One turning vector, and how many ticks it has turned:
The counts run from 0 to 259.
[134 105 140 132 100 144 114  82 119 144 141 124 150 131 163 117 120 120
 147 163 176 114  88 127 122 138 111  72 119 154 117 109 123  96 136 130
 143 122 105 129  98  69  98 150 122 204  99 137 136 146 127 114 176 127
 109 135 139 197 175 102 122 119 145  94  98]  134
[132 104 114 145 108 154 130  74 110 152 145 131 169 128 178 103 118 130
 158 164 170 134 105 130 120 142  99 102 118 148 116 120 115 104 127 128
 138 116 113 138  94  91  78 138 123 200  86 123 156 163 104 113 165 130
 125 145 148 202 154  99 134 118 123 104 117]  125
[101 123 116 168  97 134  97  89 110 160 147 153 165 133 161 151  92 161
 117 152 154 127  78 150 147 139 118  98 128 155 122 175 138 104 123 117
 133 158  91 124  75 110  89 141 109 178 112 103 145 173 134 147 153 110
 128 135 139 154 158 109  91 121 124  88 101]  235
[134 158  91 159  96 138  84 143 120 151 119 149 156 167 144 129  67 135
 146 138 180  81  72 113 115 132 132 107 126 133 138 150 119 105 154 102
 116 153 134 104 135  37 105 126 110 173 131 136 106 135 128 165 150 134
 116 115  99 138 129 106 113 139 141 107  86]  67
[131 160  86 152  91 136  87 118  91 158 123 151 144 161 161 111  82 142
 132 145 180  93  74 113 113 151 138 111 123 144 131 154 124 115 157  95
 118 158 145  98 125  55 117 128 115 175 111 123 133 159 124 172 141 141
 152 125  90 142 153 101 112 123 141  99 107]  58
[136 104 111 124  90 158 105  89  90 153 135 130 181 146 168 129 100 133
 148 145 169 125  94 134 120 138  87 102 125 145 124 117 127 107 124 127
 130 122 127 112  98  77  98 138 159 204 123 128 151 167 136 129 155 112
 134 115 151 172 188 105 111 103 121  97 107]  128
[155 151 115 157  86 182 106 102 125 119 149 130 116 140 167 103 101 134
 151 151 176 100  81 146 116 160 140 107 139 155 145 149 139 156 113 135
 156 131 139  86 130  53 132 119 113 161 149 132 133 151 144 141 138 117
 119 129  93 168 173 127 128 131 135  88  72]  169
[147  85 111 167 104 137 119  61 130 132 163 119 142 142 137 154  64 152
 122 172 152 154  91 153 130 128 123 108 147 157 126 169 146  87 132 105
 127 144 115 124 112  93  61 125 100 150 102  99 152 155  97 119 155  97
 108 149 138 158 139 107 118 140 125 121  89]  221
[139  97  97 156  70 188  76  84 120 132 163 125 163 159 141 129  89 143
 149 137 148 132  97 138 116 132 129 126 139 133 141 142 127 103 118 136
 124 127 109 133 117  89  83 129 132 145 118 141 173 181  65 143 143  89
 137  98 110 161 151 106 127 116 112 113  90]  12
[158 116  99 183 103 141 111 127 132 154 142 122 156 147 177 132  88 144
 132 134 169 123 128 162 116 135 113 136 137 137 104 163 161 126 144  83
 115 119 107 108 144  50  77 130  92 175  92 119 131 164 108 158 152 108
 113 111 121 146  98 105 111 123 139 104 106]  83
[151 134  84 189 104 138 114 132 145 159 142 129 163 143 167 124  89 147
 148 129 176 132 116 153 108 122 121 148 107 139 117 154 144 122 141  81
 121 125 117 129 132  51  60 128 101 167  91 121 128 162 111 158 153 125
 121 113 111 155  87  97 118 130 134 104 116]  84
[143 124  92 133  99 157 129  96 111 129 129 137 193 152 162 119  77 127
 165 134 167 139  94 125 107 121  97 124 116 140 140 113  98 104 110 114
 136 135 129 128  82  96  80 117 155 178 121 115 164 174 117 128 158 134
 131 131 160 190 164  88 127 115 112 137 100]  122
[124 153  77 159  99 134  98 116 110 161 130 163 146 149 162 100  84 123
 143 147 164  86  75 124 116 147 141 117 116 135 145 155 112 118 160 106
 124 146 113 118 111  63 114 136 107 191 103 137 139 158 129 178 156 161
 137 139 101 147 139  89 116 116 134  85 110]  57
[ 97 138 115 168 101 131  96  99 137 162 140 166 152 151 148 136  92 143
 174 150 139  91  99 131 130 128 119  77 141 114 134 161  99  85 139 127
 128 130  92 138  81  75 107 134  82 170 120 128 125 143 101 148 156 133
 118 115 117 178 144 105 123 132 152  97  70]  250
[165 127 113 124 103 160 109  93 128 121 143 130 149 153 139 154 103 145
 178 160 193 112  85 127 106 144 114  74 120 139 148 120 110  89 129 125
 156 133 132 119 109  61 108 120 148 159 129 122 146 137 117 102 153 130
 105 118 112 202 197 115 130 131 150 134  94]  141
[134 118  94 138 107 153 109  75 108 156 145 131 185 127 167 102 102 127
 173 152 172 122  93 127 109 138 102 100 109 138 132 118  90 118 120 131
 142 112 116 145  98  88  81 130 143 197  97 130 154 158 104 113 162 142
 135 137 133 196 160  93 133 115 121 108 118]  126
[131 133 110 117  97 151 111  96 113 138 127 137 180 144 158 120 107 133
 169 145 185 131  73 117 104 130 116  89  94 146 139 112  92 100 125 124
 149 139 127 132  88  84  93 129 153 179 120 123 152 152 113 114 169 143
 122 134 137 204 182  94 128 125 126 122 118]  131
[141 133 102 166 103 152 101  98 115 143 144 142 139 162 165 141 103 181
 155 164 147  91 125 130 130 146 103  91 149 121 116 162 128  96 145 112
 117 122 119 103 115  69 114 125  79 158 120 119 145 152  84 144 136 105
 137 113 114 185 165 106 132 113 177 138  78]  257
[165 120  89 196 106 156 100 121 104 152 146  97 178 124 165 129  97 148
 151 126 189 107 103 152 121 139 126 135 130 143 109 151 144 159 112  96
 115 131 130 106 131  51  83 120 110 181 134 128 145 163 113 134 148 108
 115 109 137 151 124 109 114 124  99 126 123]  91
[147 109  88 154 108 160 131  83 117 148 143 131 187 137 156 109  65 115
 180 133 151 130 113 136 103 128  98 114 135 115 139 131  90 111 113 117
 125 115 111 143  93  83  68 119 135 179 111 124 147 169  98 117 153 129
 118 134 150 183 137 104 134 118 107 117  88]  117
[127  97 112 170 104 155  79 101 149 138 146 119 159 120 143 110  80 117
 120 137 156 126  54 122 116 117 161 129 117 160 131 140 123 115 125 144
 134 150 135 122 128  72  81 135  93 172 119 143 136 160 117 125 191 116
  92 157 129 150 126  96 139 139  90 104  88]  204
[135 108 148 121  94 146 103  92 117 137 136 141 154 143 158 155 107 139
 160 157 183 120  88 136 113 129  95  73 123 152 129 125 130  83 148 119
 147 124 111 116 101  75 107 150 147 197 112 130 121 147 160 123 163 117
 105 106 151 181 188 108 114 128 147 101  90]  138
[142 110  95 160  97 146 104  87 134 123 152 131 165 159 119 158  45 140
 138 142 156 137  74 146 119 118 132 119 131 143 160 162 112  85 117 114
 127 158 121 127 104  88  74 122 129 135 138 105 155 153 100 115 163 108
 100 142 121 144 146 106 118 143 106 133  77]  219
[133  91 115 157 101 157  72  89 113 154 156 111 162 130 140 140  90 155
 111 157 165 140  70 120 118 122 141 105 132 161 122 173 152 121 140 122
 129 150 152 126 144  68  81 143 116 182 112 130 116 148 125 120 172  87
  98 133 143 150 130 118 129 159 102 105 109]  207
[141  98 112 159  96 168  83 106 118 125 147 108 159 130 158 125  93 161
 105 163 175 141  63 108 122 127 145 128 121 174 116 156 155 125 130 131
 130 159 162 101 141  85  83 130 105 170 123 121 135 168 123 125 173  89
 105 144 138 152 152 104 141 146 109 128 109]  202
[117 134 114 157  98 138  93 104 117 147 136 159 148 164 165 165 100 186
 162 167 152 103 118 119 133 130 100  90 141 130 116 188 129  81 147  98
 128 143 123 118 104  86 113 127  97 170 126 105 121 155 115 150 136 106
 129 106 139 186 162 107 130 134 170 123  86]  253
[140  94 123 149  97 152  89  93 118 129 145 103 154 152 132 149  71 149
 108 171 176 142  71 126 127 121 147 105 133 171 122 153 159 101 128 114
 123 167 147 112 129  75  71 129 110 147 128 114 132 153 105 109 165  77
  96 138 135 144 154 116 124 148 122 127  88]  211
[114 129  78 178 103 134  99  63 123 166 153 141 159 131 149 131  87 153
 140 153 158 130  81 149 129 139 129 109 117 145 138 169 105 110 113 119
 138 141  98 145  79 105  77 128 115 163 109 100 167 160  85 122 148 137
 137 150 107 168 147 102 110 130 115  91 123]  232
[145 159  96 165  87 171 102 101 146 133 156 161 125 132 164 111 105 141
 158 129 169 111  82 157 100 141 132 126 104 141 164 162 118 142 134 129
 167 125 123 121 120  73 118 124 134 179 119 133 142 157 158 156 149 147
 122 122  99 182 156 109 128 125 125  67 108]  163
[143 119  96 152  86 176  84 111 123 129 139 117 161 151 151 114  82 147
 111 137 175 142  62 112 104 121 146 132 116 172 128 146 137 124 123 134
 134 162 164 106 135  73  70 124 121 155 124 114 138 175 112 129 172  88
 119 136 117 144 148 104 136 138 113 109 108]  201
[145 120 110 152  96 160 126  82  98 163 137 104 177 158 149 115  56 130
 179 142 164 129 127 152 121 127 109  90 157 135 129 133 119 130 111 101
 114 141 140 127 111  54  68 114 127 162 133 117 123 148  87 107 140 101
 127 114 141 164 146 125 116 140 126 111  78]  109
[132 158  94 164 110 125  80 131 127 155 129 148 152 138 149 121  87 132
 156 149 178  84  73 117 121 126 139 104 119 128 133 159 114 110 163 102
 128 152 117 120 134  43 105 137 100 180 111 135 106 140 131 163 155 153
 111 121 101 154 109 100 127 143 131 103  98]  66
[148 151  85 160  87 185  97 112 145 118 145 149 135 160 152 104  65 157
 165 145 159 129  94 112 105 114 128 135 138 132 150 173 115 129 131 116
 150 141 167 114 147  62  99 107 123 149 144 123 102 156 135 145 142 123
 115 119 109 165 122 127 154 163 128 104  79]  182
[143 110 145 160  91 169  83 104 137  94 148 131 165 147 149 145 102 138
 158 174 153 124  91 115 130 118 125 114 154 144 117 150 139  90 104 140
 138 135 106 125 122  85  90 144 101 162 135 113 120 171 110 136 168  87
 114 114 164 189 119 139 139 146 122 122  60]  0
[100 155  98 159  95 136  82  80  99 180 141 144 159 142 142 134  95 163
 158 145 160 100  83 129 139 139 126  77 129 136 139 167 107 109 121 119
 130 158 116 132  77  83  99 129 116 157 137 107 140 142  88 131 136 123
 148 127 102 168 171 110 111 136 140  97 108]  242
[134 100  94 172 109 141 106  60 145 143 172 136 152 130 134 148  74 137
 135 166 151 142  90 151 126 123 134 115 136 143 137 176 124  91 126 114
 137 132 107 142 106  95  59 127 101 156  94 105 151 150  84 118 159 117
 105 155 128 170 122 102 129 143 119 117 102]  222
[147 106 117 157  86 185  77  83 117 120 163 123 158 167 133 130  91 157
 165 164 155 123  95 113 125 119 122 111 148 132 125 143 115 107 113 146
 127 123 122 131 136  67  85 128 124 141 131 128 136 167  63 124 144  80
 139  95 111 172 129 140 141 145 123 120  76]  3
[140  88 127 162 113 146  94  80 136 129 152 104 157 130 128 151  84 144
 120 172 166 139  75 130 125 117 145  99 133 164 121 165 143 100 133 115
 137 159 132 120 126  74  71 133  93 159 106 120 126 144 110 107 175 100
  87 155 151 161 132 117 136 162 116 122  94]  212
[162 148  98 163  88 158 122 106 162 104 153 158 120 148 183 126 115 130
 161 148 174 122  93 159 100 139 120 137 104 142 164 153 122 111 131 120
 166 111 104 117 104  85 113 129 124 167 111 120 157 167 155 150 162 149
 109 127 108 196 158  98 128 117 147  94  99]  158
[150 102 107 130  96 163 128  90  94 128 139 125 183 154 174 120  79 131
 152 139 172 129  99 133 117 140  96 107 128 148 123 106 116 109 113 126
 125 131 125 113  89  93  82 114 144 178 126 108 167 180 117 123 155 115
 132 132 152 177 181  96 117  98 126 129  92]  123
[150 101  97 172  90 178 105 113 134 106 148 132 146 141 176 123  78 160
 114 157 156 138  82 109 115 123 121 157 139 157 115 159 153 128 130 125
 130 141 156  95 152  96  87 118 103 172 122 117 143 186 136 149 171  99
 111 139 150 157 135 107 150 137 119 129  89]  193
[156 109 112 148  97 162 146  94 102 130 133 118 179 167 167 124  61 131
 168 149 165 140 127 140 121 135  96 104 144 151 118 122 130 108 109 103
 116 141 136 110 101  87  68 113 131 164 127  92 145 166  98 114 142  99
 128 123 161 173 154 109 124 123 133 135  75]  114
[156 118 127 134 104 143 124  98 165 108 150 159 129 155 158 158 103 137
 160 159 162 139 100 153 103 130 101 104 119 133 155 150 126  75 158 108
 158 117 100 128 114  77 112 131 131 174 100 116 133 148 159 141 152 137
  94 111 129 198 160 102 130 129 157 104  75]  148
[123 148  87 160  99 137 118 108 118 131 131 173 140 155 175 104  83 122
 128 166 158 104  75 124 115 149 141 124 120 150 144 153 127 102 160  95
 131 150 113 116 105 105 109 128  96 176  88 118 151 175 134 185 165 164
 132 151 111 162 148  77 127 118 144 106  88]  52
[121 129  70 170  98 140  90  77 100 168 156 142 166 134 143 147  85 162
 138 144 165 115  68 143 141 141 122 107 129 140 148 173 112 124 121 119
 132 144 115 129  83 101  88 120 129 166 130 102 171 160  99 123 134 122
 135 132 111 162 167 110 103 122 110 104 126]  233
[156 128 108 189 104 138 128 137 142 132 138 121 160 133 183 118 102 127
 134 133 174 130 112 161 117 134 133 147 122 156  99 144 157 124 118  89
 123 141 110 108 121  62  61 130  85 170 106 117 141 173 123 154 168 118
  99 129 141 161 102  91 118 123 132 120 102]  88
[146  88 109 170  92 172  84  86 147 105 167 135 161 149 151 133 111 143
 151 167 137 137 102 132 118 120 134 130 136 133 123 147 123  88 124 144
 141 120  88 149 117 104  90 136 101 161 101 136 157 184  88 146 170 110
 115 112 149 193 126 111 137 133 105 129  83]  10
[ 97 123 119 178 109 129  96  81 119 165 149 155 156 116 164 131  99 142
 141 168 152  94  76 146 149 148 125  79 138 151 118 164 124 104 119 127
 137 143  78 121  74  96 106 136  83 185 127 114 142 149 117 137 158 131
 126 148 137 176 150 101 104 127 130  91  98]  240
[161 127 104 161  91 188 106 118 135 108 144 149 135 161 166 124  63 159
 153 155 155 119  97 115 108 119 116 140 155 139 142 166 131 131 135 121
 140 138 165  97 155  67 104 105 116 154 147 111 112 164 150 151 135 109
 120 120 131 156 142 130 154 151 128 112  65]  183
[149  95 117 155  81 182  64  81 114 124 156 123 173 160 142 151  95 168
 158 175 149 129 106 120 122 115 112 117 151 131 117 160 128 104 119 130
 124 129 121 141 135  85  90 135 112 163 119 127 131 173  89 131 144  76
 125  83 149 182 129 139 133 146 113 116  80]  4
